In the data rows, the value 128 means zero.
Some points, each followed by its number:
[108 174 187  99 141 169 136 122 146 148 152 145 119  99  79 117 125 150
 135 141 122 104 168 137 156 116 148 116 147  86 151 147 127 100  58 154
 124 148 131 133 140 108  98 129 119  81 135 140 151  81 121 123  93 142
  96 112] 0
[164 139 128 137  90 133 171  85 113  96 137  94 160 130 188 101 133 122
 123 124 117 132 132 159 145 168 128  99 105 115 114 151 162 147 171 121
 117 122  99 136 118  98 124 157 164 140 131 172 128 158  99  94 103 141
 138 124] 1
[106 132 141 115 133 122 128 138 152 137 138 148 123 134 124 132 141 156
 136 135 135 125 139 100 125 122 140 132 118 124 143 128 111 117 113 126
 136 125 133 143 104 127 137 118 122 131 130 110 106 120 137 145 140 123
 119 144] 2
[144  89 162 132 118 217 116 107  93 147  16 113 129 193 255 153 126 114
 139 179  79 169 121  98 165  49  91 118 115 146  59  52 120 117 209  68
  54 195  52  99 147 170 197 110 164 175  72 136 165 122 221  99 125 226
 169  66] 3
[ 72 132 147 152 122 145 121 150 187 123 149 174 122 112 105 155 162 154
 133 125 155 109 162  78 106 137 142 149 134 143 165 127  93 123  81 181
 159  88 131 164 102 133 161 120  99 140 128 105 111 108 130 152 170 146
 117 167] 4
[143 128 148 141 180 141 158 137  99 123 142 110 114 145 152 162 130 136
 118 127 116 140 166 139 174 131 126 143 116 108 141 148 139 106 126 132
  79  85 105 140 120 139 151 152  94 139 110  94 141 118 127 142 115 144
 140 127] 5
[111 135 168 120 157 129 178  84  72  87 156  77 135 144 132 127 107  83
 116 143  78 106 142 144 174  97 173  69 117  63  35 120 177 184 128  97
 128 121 116  94 200 115 171 127 121 164 176 112 131 129 105 115 127  66
 172 152] 6
[140  97 157 143 134 150 145  98 151 133 100 124 121 118 151 129 122 143
 135 156  87 146 130 133 133  95 127 135 124 119 102 111 156 125 109 119
 110 145 104 110 155 117 145 130 120 141 121 147 158 117 135 141 108 112
 150 145] 7
[126 130 120 125 118 117 118 116 146 139 132 159 127 136 159 138 170 130
 147 125 143 128 124 112 132 104 123 128 107 160 110 151 132 118 114 149
 156 125 139 137 111 120 132 142 111 147 126  96 110 127 140 125 130 124
 130 142] 8
[132 137 119 132 121 149 134 137 134 135 130 140 146 115 146 117 140 117
 113 131 127 140 132 128 124 130 134 111 132 141 128 145 108 134 135 133
 121 119 114 141 131 114 121 119 134  98 135 145 129 123 118 132 117 139
 128 143] 9
[115 255 160  88  63 169  95 135  88  76 177  19 172 114  57  78 122 126
 145  97 130 115 136 142 103 243 108  90 130 161 176 180 171 213 122 115
 171 131 154 113 130 132  75 134  38  65 110 122 138 140 136  86 142 114
 136 171] 10
[139 136 145 112 135 133 158 122 105 117 127  89 137 129 110 131 124 121
 125 154 105 101 132 132 138 108 128  94 136 104  88 133 132 155 129 106
 118 115 141 118 171 106 116 137 110 130 137 109 145 130 129 123 141 111
 118 130] 11
[120 145 146 127 113 153 141 103 129  96 147 110 125 137 193 119 138 128
 142 101 144 112 142 107 127 149 132 110 118 146  94 137 147 123 139 129
 139 149 156 121 124 140 137 137 139 156 123 107 125 112 150 150 132 164
 110 115] 12
[117 142 111 167 124 139 128 160 132 112 144 121 153 114 117 104 146  95
 127 119 156 124 148 139  86 175 159 115 139 116 146 177 116 129 147 154
 129 112 132 138 110 122 123 149 129  90 140 167 125 125  93 130 129 149
 123 105] 13
[ 94 107 137 114 112 116  95 173 102 141 150 107 130 127 110  99 125 121
 145 138 162 113 109  95  97 170  85 137 123 165 116  98  83 134 125 107
 129 139 145  87 130 187 105  97 161 140 138 133 135 141 148 110 147 122
  99 141] 14
[124 170 174 110  94 155 124  87 192 109 142 121 128 107 147 122  64 120
 144 115 134 145 147 120 132 153 131  90 142  80 159 150 148 128 109 141
 142 136  97 142 143 128 152 161 128 120 113 140 123 113 142 159  98 112
 124  98] 15
[147 102  99 199 149 116 142 112  97 163 130 174 176 114 158 142 180 113
 143 107 133 161  81 145 161  72 109 135 121 152 114  90 111  94 127 170
  90 105  71 109 117 147 153  63 133 140 125 123 172 123 139 110 126 141
 152 138] 16
[115 127 124 108 121 131 124 135 126 144 124 129 125 128 133 141 130 121
 126 152 128 135 124 122 123 119 128 129 111 126 131 135 126 115 127 129
 117 133 111 127 124 145 142 135 139 122 119 114 141 128 140 128 127 150
 123 134] 17
[113  59 155 109 120 110 123 137 165 123 123 109 108 124  97 133  59 122
 111 151 127 154 129 101  89 151  59 145 153 125 154  94 146 140 127 118
 143 129 156 116 135 149 123 104 115 144 133 143 144 116 142 171 103 113
  95 125] 18
[161 142 138 138 135 171 141 151 165 136 114 143 138 113 136 125 116 131
 133 117 139 116 125 131 120 125 117 112 135 153 138 112 105 115 128 146
 117 145 140 149 127 111 150 116 140 124 128 127 124  97 119 150 135 113
 104 121] 19
[112 166  75 185  98 115 110 129 129 137 148 149 156 127 107 130 136  87
 131  89  85 149 121 192 133 100 163 156 128  96 126 141 129 112 107 135
  97  96  74 101 125  88 138 112 118  84 166 109 146 160 147 131 101 140
 129 124] 20
[141 127 145 151 144 176 134 128 144 113 146 104 148 130 135 120 130 136
 118  96 134 117 158 142 144 141 131  98 145 103 127 129 136 129 133 138
 125  83 140 148 128 113 165 147  98 134 109 126 138 101 113 157 116 134
 125 115] 21
[120 135 117 133 127 100 124 145 122 126 151 112 137 128 108 117 125 134
 133 108 154 124 136 138 132 156 131 141 129 114 154 143 137 131 122 132
 131 103 124 135 118 138 132 139 114 129 126 131 122 141 110 134 139 129
 118 128] 22
[180 206  65 116 178 103 161 127 135 116 103 172 129 108  96 125 129 122
 145  89 165 121  79 189 187 133 109 162 122 154 162 135 115 105 111 153
 139 164 161 113 101 140 118  87  83 121 108 127 117  88 125 130 146 112
  75 160] 23
[136 138  87 116 102 113 109 125 182 148 134 216 115 137 180 143 223 143
 173 130 143 141 139 101 110  72 159 135  78 196 137 114 157  99 103 180
 185 162 198 148 122 127 127 132 116 146 133  77 109  96 172 111 118 155
 134 159] 24
[113 176 116 120 102 173 195  98  93  50 137  41 130 205 187 115 109  92
 136  98 127  91 146 111  86 135 157  79 141  67  75 146 154 150 133  49
 192 129 131 105 119 145  41 144 111 104 159 149 101 114 184  96 111 142
 205  76] 25
[124 119 125 117 123 125 107 139 120 136 114 136 122 141 133 129 123 117
 116 148 139 135 138 129 136 122 129 131 118 132 132 130 105 131 113 110
 114 129  97 127 149 123 128 132 135 113 133 112 127 141 136 122 125 141
 126 140] 26
[ 92 130 135 102 116 111 100 139 133 120 135 115 111 110 123 132 110 119
 106 132 114 143 123 119 108 131 112 112 152 107 119 132 117 139 126 120
 132 117 116 119 129 128 111 142 136  96 143 130 121 130 140 116 118 128
 120 111] 27
[150 157 131 171 124 121 120 106 113 107 179 111 169 122 145  95 159 125
 144 131 128 107  97 154 141 105 133 129 132 159 119 143  91 147 159 159
 157  70  76 132 127 113 114 116 106 114 146 112 144 118  90  98 154 103
 130 167] 28
[ 90 119 102 139 133  84 138 138  70 150 143 108 137 137  94 143 172 135
 105 134 120  84  95 136 157 140 188 114 131 111  90 122 104 167 155 117
 140 121 149 124 125  86  79  68 156 123 166 201 110 207  73 109 146  89
 128 163] 29
[136 148 123 143  95 140 105 138 177 144 132 178 130 109 134 110 103 133
 134 129 143 128 119 132 116 143 127 109 117 117 139 145  94  91 105 172
 152 122 111 133 111 111 102 109 140 109 142 146 110 124 117 118 136 115
 103 148] 30
[151 100 134 141 116 140 137 116 143 144 107 156 118 135 172 149 120 127
 142 134 119 158 113 119 127  94 119 126 127 117 100 119 119 116 119 128
 113 138 101 124 136 131 143 131 151 166 104 145 150 130 139 132 127 140
 121 111] 31
[128  96 121 131 140 105 130 135  95 145 131 136 126 133 118 114 137 152
 125 131 160 115 120 112 120 138 139 160 116 163 133 128 101 104 139 138
 126 130 189 123 113 137 118 109 157 140 116 117 116 130 108 101 159 115
 127 109] 32
[189  56 170 199  91 183 130  49 130 142 160 136 189 172 221 118 132 146
 159 130 111 163 153  81  79  79  44 195 104 178 120  86 131  71 185 128
  84 133  82 118 104 144 231 191 171 222  79 120 161 128 158 152 159 163
 178  42] 33
[ 99 102 144 152 138 137 108 120 171 150 138 148 111 119 143 132 128 103
 122 133 123 139 129 124 131 131 144 113 154  84 111 139 104 130 120 131
 149 108  81 132 141 113 140 127 142 103 145 148 140 137 115 118 113 141
 148 135] 34
[130 125 129 131 123 116 129 139 128 127 120 123 126 116 125 133 123 120
 123 135 118 136 129 131 125 127 140 124 129 119 128 143 125 138 123 129
 135 129 120 140 137 123 118 136 135 124 133 147 126 131 107 131 124 122
 129 138] 35
[105  90 118 116 149 113  92 105 143 162 101 158  97 126  83 166 100 130
 133 165  94 140 133 141  99  92 165 177 130 113 132 118 140 132 121 125
 143 143 118 118 133 110 131 132 155 114 121 153 126 136 121 148  90 117
 147 129] 36
[136 107 150 153 157 133 118  80 132 180 154 206 154 146 153 165 190 176
 163 129 156  91 128 105 161  70 137 190 113 151 112 124 142  79  87 152
 154 139 131 176 108 150 147 140 163 189 105  89 129 124 132 121 143 117
 145  83] 37
[136 101  98 143 131  23 133 144 127 130 151 138 118 110  44 118 134 135
 147 137 142  82 114 150  97 148 170 172 120 181 152 126 140 144 101 147
 191 133 246 132 128 106  78 124 136 155 157 102  81 176  80 165 159  46
  99 182] 38
[ 93 176 103  98  95 104 122 127 119 131 157 160 131  99 104 124 132  97
 127 131 122 125 159 147 154 148 133 120 131 123 151 148 130 154  67 124
 142 133 121 136 160 112 101  88 126  94 155  80 122 132 143 145 118  87
 133 179] 39
Which three points above are nearest to each new point by angle? Their numbers follow each, nearest first.
[130 160 116 146 156 126 134 141 109 136 149 123 168 114 123  96 158 113
 138 138 118 118 102 151 135 111 156 123 130 147 126 158 105 136 147 134
 132 104  87 122 137 101 119 118 109  75 110 135 143 134 102 109 130 144
 143 179] 28 9 20
[126 106 148 146 142 162 137  96 106 150  92 114 129 177 222 146 137 132
 154 131 117 145 116 118 153  72  97 127 116 136  88  81 141 104 152  78
  75 156  76 110 159 155 177 129 155 163 100 140 157 118 175 111 107 190
 163  71] 3 31 33
[103 113 128 126 101  97 104 114 152 117 124 124 110 118 117 129 114 116
 121 119 114 124 130 105 100 128 125  94 148 115 114 119 131 149 138 121
 154  94 122 121 127 111 125 148 125 164 145 154 128 144 115 150 112 131
 141 136] 27 34 18
[137 167 141 104  83 119 187 201 127  98 231  66 151 111  40  69 127 155
 115  68 143  80 128 118 123 210 143  99 140 157 177 124 129 156 107 110
 107  41 166 126 146 142 116 160 100 110 136 136 128 122  85 200 155  78
  56 155] 22 10 38
[159 113 131 166 124 150 151  72 142 128 122 131 175 167 162 115 156 155
 148 142 133 141 134 129 104 107 116 159  88 143 150  85 143 108 148 120
  73 121 118 110 120 126 172 145 157 144 113 107 129 160 140 133 152 144
 144  87] 33 3 37
[151 171 117 100 158  96 149 134 121 109 130 111 109 121  75 121 131 154
 140 116 141 105 142 151 160 144 158 140 142 122 137 149 149 126 115 116
 132 135 167 137 120 127 101 117  86 139 119  99 121 118 105 132 133 108
 125 139] 23 38 22
[113 156 103  85 140 126 123 119 121 132 102 115 108 151  95 139 106 148
 110 143  97 132 129 134 116 129 129 152 114 138 120 121 129 129 136 111
 128 170 166 118 112 136  91 130 132 114 125 119 101 142 138 107 124 122
 129 120] 36 32 38
[123 152 127 141 141 156 115 114 131 142 124 150 139 138 164 129 128 123
 129 119 112 142 131 130 134  94 135 124 131 114 114 140 120 112 119 122
 111 152  88 138 141 139 149 130 111 110 124 124 133 119 157 119 116 162
 164 109] 3 31 16
[168 136 147 163  75 178 119 156 118 112 178 121 174 132 169  85 115 130
 142 124 154  85  89 113 112 168 100 137 118 169 161  72 137 110 106 138
  84 119  70 123 143 128 134 102 128 139 119 132 142 140 137 106 153 131
 135 120] 33 14 28
[114 123 121 126 137 119 132 127 116 129 130 113 123 128 111 131 137 126
 117 119 125 126 126 136 128 142 140 129 134 121 123 132 131 114 136 130
 130 129 142 137 101 132 104 118 131 128 131 140 114 140 114 125 137 119
 130 128] 29 38 32
[133 100 127 104 126 137 113 160 159 128 121 153 105 107 148 141  96  90
 133 138 105 129 103 116 120 104 110 117  98 153 134 101  91 126 115 127
 113 153 141 100 121 118 129  98 145 130 142 119 120 123 142 131 132 109
 108 152] 19 14 18
[149 129  93 115 119 147 114 127 125 140  84 136 126 123 151 144 148 133
 103 141 119 154 113 131 125 100 142 133 122 158 102 154 109 145 143 146
 108 171 158 132 117 127  97 152 150 120  99 160 122 104 142  95 120 143
 150 123] 3 24 9
[159 129 118 110 125 141 109 129 126 135  88 123 120 122 164 120 132 141
  97 135 106 170 127 101 126 107 102 123 110 159 102 157 128 116 135 137
 129 183 138 131 105 134 111 150 152  87 111 174 105 106 154 110 103 168
 129 115] 3 9 31
[171 121 123 132 185 154 154 120 121 119  77 140 133 145 179 135 148 155
 162 168 130 135 132 116 135  88 129 126 123 130 110 132 139  95 175 121
 119 175 148 142 124 116 150 150 124 131  94 140 136 126 127 103 164 142
 132 115] 3 31 33
[142 134 109 129 105 102 146  93 109 115 147 140 156 134 125 130  94 128
 109 119 107 156 128 168 165 123 102 189 114 113 163 132 163  98 135 149
 104 106  65 118 114 118 152 135 136 129 108 108 151 160 135 101 108 137
 146 150] 20 5 16
[134 111 134 108 154  88 130 135  93 119 112 113 103 123 116 127 126 130
 130 128 124 105  98 113 149 118 123 112 144 127 100  99 127 138 146 121
 159 130 158 112 143 136 106 113 137 152 120 132 128 141 120 121 146 100
 123 120] 29 11 38
[115 162 107 152 142 109 114 146 125 134 152 126 131 116  73 115 143 131
 112 118 137 105 143 143 129 149 185 115 158 131 151 168 110 141 140 134
 139 108 136 155 121 108 105 114 117  80 142 121 118 125  80 128 136 125
 116 136] 13 22 29
[ 80  98 147  97 148  68  98 145 127 146  85 152  50 127  83 178  98 140
 118 163 106 151 162  66 102  98 137  95 129  72 110 116 112 102 112  93
 144 136 136 119 132 146 108 157 125 137 135 152  92 131 143 131 139 113
 180  98] 36 27 18
[121 116 140 129 129 123 130 120 120 118 133  88 124 125 128 127 122 119
 131 134 114 125 128 122 135 130 135 110 123 112 111 133 125 145 134 117
 129 119 114 119 148 128 123 130 128 133 136 142 126 135 112 126 124 104
 147 132] 6 11 35
